In the rows, 128 means zero.
Each path below is one point turned by a fixed rotation once a step. After each direction that follows a path, write how fast that rotation turns it, in degrees a step (0 if it stays still).
Each turn is a multiple of 5 degrees from 10 to 175, or 0.
Each row of a path follows its step; steps can be skipped.
path 1
step 0: [137, 145, 133, 133, 120, 128, 146, 132, 146, 125, 132, 168, 138, 108, 129,
 120, 138, 128, 108, 141, 133, 114, 124, 136, 103, 116, 101, 134, 101,  96,
 131,  94, 113, 128, 123, 132, 149, 102, 157, 137, 127, 132, 139, 139, 132,
 121, 132, 156, 146, 150, 138, 136, 114, 133, 134, 127, 140, 142, 134, 141,
 158]
step 1: [119, 158, 134,  98, 124, 143, 121, 138, 129, 108, 129, 144, 163, 116, 117,
 121, 115, 127, 137, 143, 129, 106, 121, 121, 128, 135, 142, 132, 117, 132,
 124, 127, 139, 142, 147,  99, 126, 144, 105, 158, 140, 126, 140, 133, 147,
 122, 134, 141, 171, 124, 116, 146, 107, 133, 116, 132, 128, 115, 112, 146,
 162]
step 2: [125, 116, 107, 109, 121, 139, 119, 146, 132, 175, 108, 131, 144, 105, 129,
 152, 124, 144, 129, 124, 117, 132, 128, 118, 120, 157, 112, 119, 131, 118,
 111, 133, 130, 137, 163, 128, 112, 134, 117, 129, 115, 135, 143, 152, 120,
  99, 124, 159, 137, 117, 123, 156, 156, 128, 119, 148, 125, 124, 110, 128,
 133]
step 3: [124, 123, 127, 128, 129,  68, 127, 153, 134, 159, 150, 148, 135, 123, 138,
 128, 133, 135, 136, 117, 126, 139, 118, 138, 108, 134, 116, 128, 124,  89,
 113, 101, 122, 133, 144, 113, 146, 143, 131, 149, 116, 120, 132, 125, 123,
 132, 136, 123, 128, 146, 128, 146, 114, 116, 117, 135, 136, 104, 112, 126,
  96]
step 4: [144, 106, 141, 111, 129, 105, 159, 143, 152, 124, 121, 130, 138, 113, 127,
 128, 123, 143, 113, 151, 120,  96, 118, 148,  95, 134, 124, 128, 119, 121,
 119, 131, 161, 159, 109, 115, 147, 136, 141, 135, 138, 127, 143, 124, 132,
 119, 119, 134, 136, 147, 126, 133, 119, 117, 120,  93, 102, 112, 149, 140,
 133]
step 5: [121, 131, 123,  91,  97, 137, 109, 105, 126, 127, 153, 141, 141,  90, 117,
 125, 150, 140, 119, 137, 115, 125, 115, 130, 121, 120, 121, 126, 140, 149,
 115, 133, 133, 163, 139, 120, 139, 135, 120, 119, 116, 146, 130, 135, 138,
 137, 108, 143, 127, 128,  81, 115, 130, 118, 135, 121, 114,  99, 117, 138,
 136]
step 6: [ 93, 106, 109, 141, 110, 127, 124,  98, 139, 127, 123, 146, 112, 124, 137,
 138, 131, 118, 126, 126, 116, 125, 107, 110, 125, 152,  85, 121, 114, 113,
  97, 114, 133, 141, 154, 110, 142, 135, 131, 135, 110, 137, 110, 135, 130,
 131, 139, 130, 113, 140, 137, 129, 143, 139, 126, 148,  99, 123, 110, 142,
 147]
step 7: [116, 120, 113, 114, 135, 103, 122, 128, 117, 121, 124, 139, 129, 105, 151,
 130, 102, 129, 144, 139, 103, 111, 161, 104, 129, 136, 118, 110, 138, 112,
 100, 117, 127, 119, 105, 107, 138, 154, 120, 157, 140,  88, 133, 138, 149,
 140, 131, 132, 111, 156, 137, 118, 117, 124, 125, 121, 120, 118, 123, 128,
 119]
step 8: [132, 133, 129, 113, 134, 111, 136, 110, 135, 140, 124, 137, 140,  98, 138,
 148, 136, 147, 117, 155, 124, 135, 131, 156, 112, 141, 101, 111, 131, 129,
 121, 126, 137, 113, 119, 158, 133, 107, 119, 139, 123, 100, 130, 156, 147,
  98, 114, 139, 142, 137, 125,  99, 126, 133, 162, 110, 125, 115, 148, 130,
 139]
step 9: [117, 160, 131, 119, 113, 118, 150, 125, 128, 101, 144, 161, 136, 103, 121,
 125, 135, 123, 105, 100, 127, 124, 120, 126, 127, 133, 101, 132, 114, 141,
 115, 122, 128, 116, 160, 138, 133, 120, 137, 143, 132, 134, 118, 158, 131,
 119, 112, 103, 139, 153, 102, 125, 100, 116, 128, 127, 141, 126, 104, 136,
 147]
Directions:
[131, 129, 127, 133, 126, 120, 128, 128, 128, 119, 126, 132, 133, 131, 129,
 131, 128, 132, 131, 136, 128, 127, 131, 127, 132, 125, 129, 135, 128, 124,
 129, 127, 130, 128, 120, 128, 126, 123, 125, 130, 132, 129, 131, 125, 127,
 128, 126, 135, 134, 121, 127, 123, 130, 119, 131, 125, 127, 120, 132, 124,
 135]  100
[125, 134, 125, 126, 123, 129, 132, 130, 137, 128, 125, 127, 132, 125, 122,
 128, 126, 118, 134, 119, 128, 130, 128, 129, 135, 128, 128, 125, 125, 127,
 122, 134, 129, 133, 133, 130, 127, 123, 125, 127, 123, 128, 123, 125, 128,
 126, 119, 126, 127, 125, 129, 124, 136, 120, 128, 132, 128, 127, 126, 126,
 128]  100
[127, 131, 131, 126, 140, 136, 132, 128, 127, 130, 124, 123, 135, 127, 130,
 128, 125, 125, 130, 135, 126, 127, 129, 136, 133, 127, 127, 129, 131, 129,
 123, 132, 133, 136, 122, 128, 136, 133, 135, 130, 127, 124, 127, 126, 130,
 134, 128, 130, 130, 127, 130, 130, 121, 127, 132, 134, 131, 127, 128, 127,
 129]  110
[130, 124, 130, 132, 126, 135, 139, 126, 135, 128, 120, 123, 128, 130, 132,
 132, 125, 131, 126, 130, 130, 129, 126, 128, 121, 133, 125, 127, 128, 127,
 128, 127, 130, 125, 126, 133, 132, 127, 135, 127, 125, 132, 129, 130, 121,
 122, 126, 135, 128, 129, 135, 126, 140, 134, 127, 128, 126, 128, 129, 130,
 132]  175
[137, 126, 128, 132, 127, 124, 129, 132, 131, 122, 121, 129, 128, 130, 128,
 125, 133, 119, 126, 122, 134, 132, 132, 129, 128, 128, 125, 131, 128, 132,
 124, 131, 125, 125, 130, 119, 133, 132, 132, 140, 130, 130, 125, 127, 132,
 132, 136, 127, 133, 133, 128, 129, 131, 126, 127, 129, 123, 130, 130, 131,
 129]  120
[122, 124, 132, 130, 128, 124, 128, 124, 130, 128, 131, 131, 126, 130, 126,
 129, 136, 128, 125, 122, 130, 132, 130, 136, 131, 130, 127, 130, 135, 115,
 129, 131, 120, 130, 135, 130, 130, 129, 128, 123, 129, 131, 127, 130, 124,
 133, 126, 131, 131, 132, 132, 126, 125, 133, 135, 133, 134, 124, 130, 129,
 135]  125
[123, 130, 123, 132, 128, 132, 127, 125, 130, 133, 127, 128, 131, 130, 130,
 126, 121, 133, 132, 126, 128, 128, 136, 128, 132, 130, 130, 117, 134, 124,
 131, 120, 123, 132, 127, 120, 126, 131, 126, 132, 129, 130, 127, 130, 133,
 123, 137, 126, 129, 120, 130, 126, 132, 129, 132, 130, 127, 130, 128, 134,
 134]  70
[129, 131, 125, 132, 124, 126, 133, 133, 132, 132, 130, 127, 129, 132, 134,
 122, 124, 128, 117, 126, 125, 131, 127, 127, 133, 129, 126, 130, 134, 124,
 127, 132, 131, 122, 130, 136, 130, 135, 129, 123, 127, 126, 126, 121, 133,
 125, 128, 130, 129, 123, 123, 131, 124, 125, 131, 119, 126, 126, 124, 135,
 127]  65
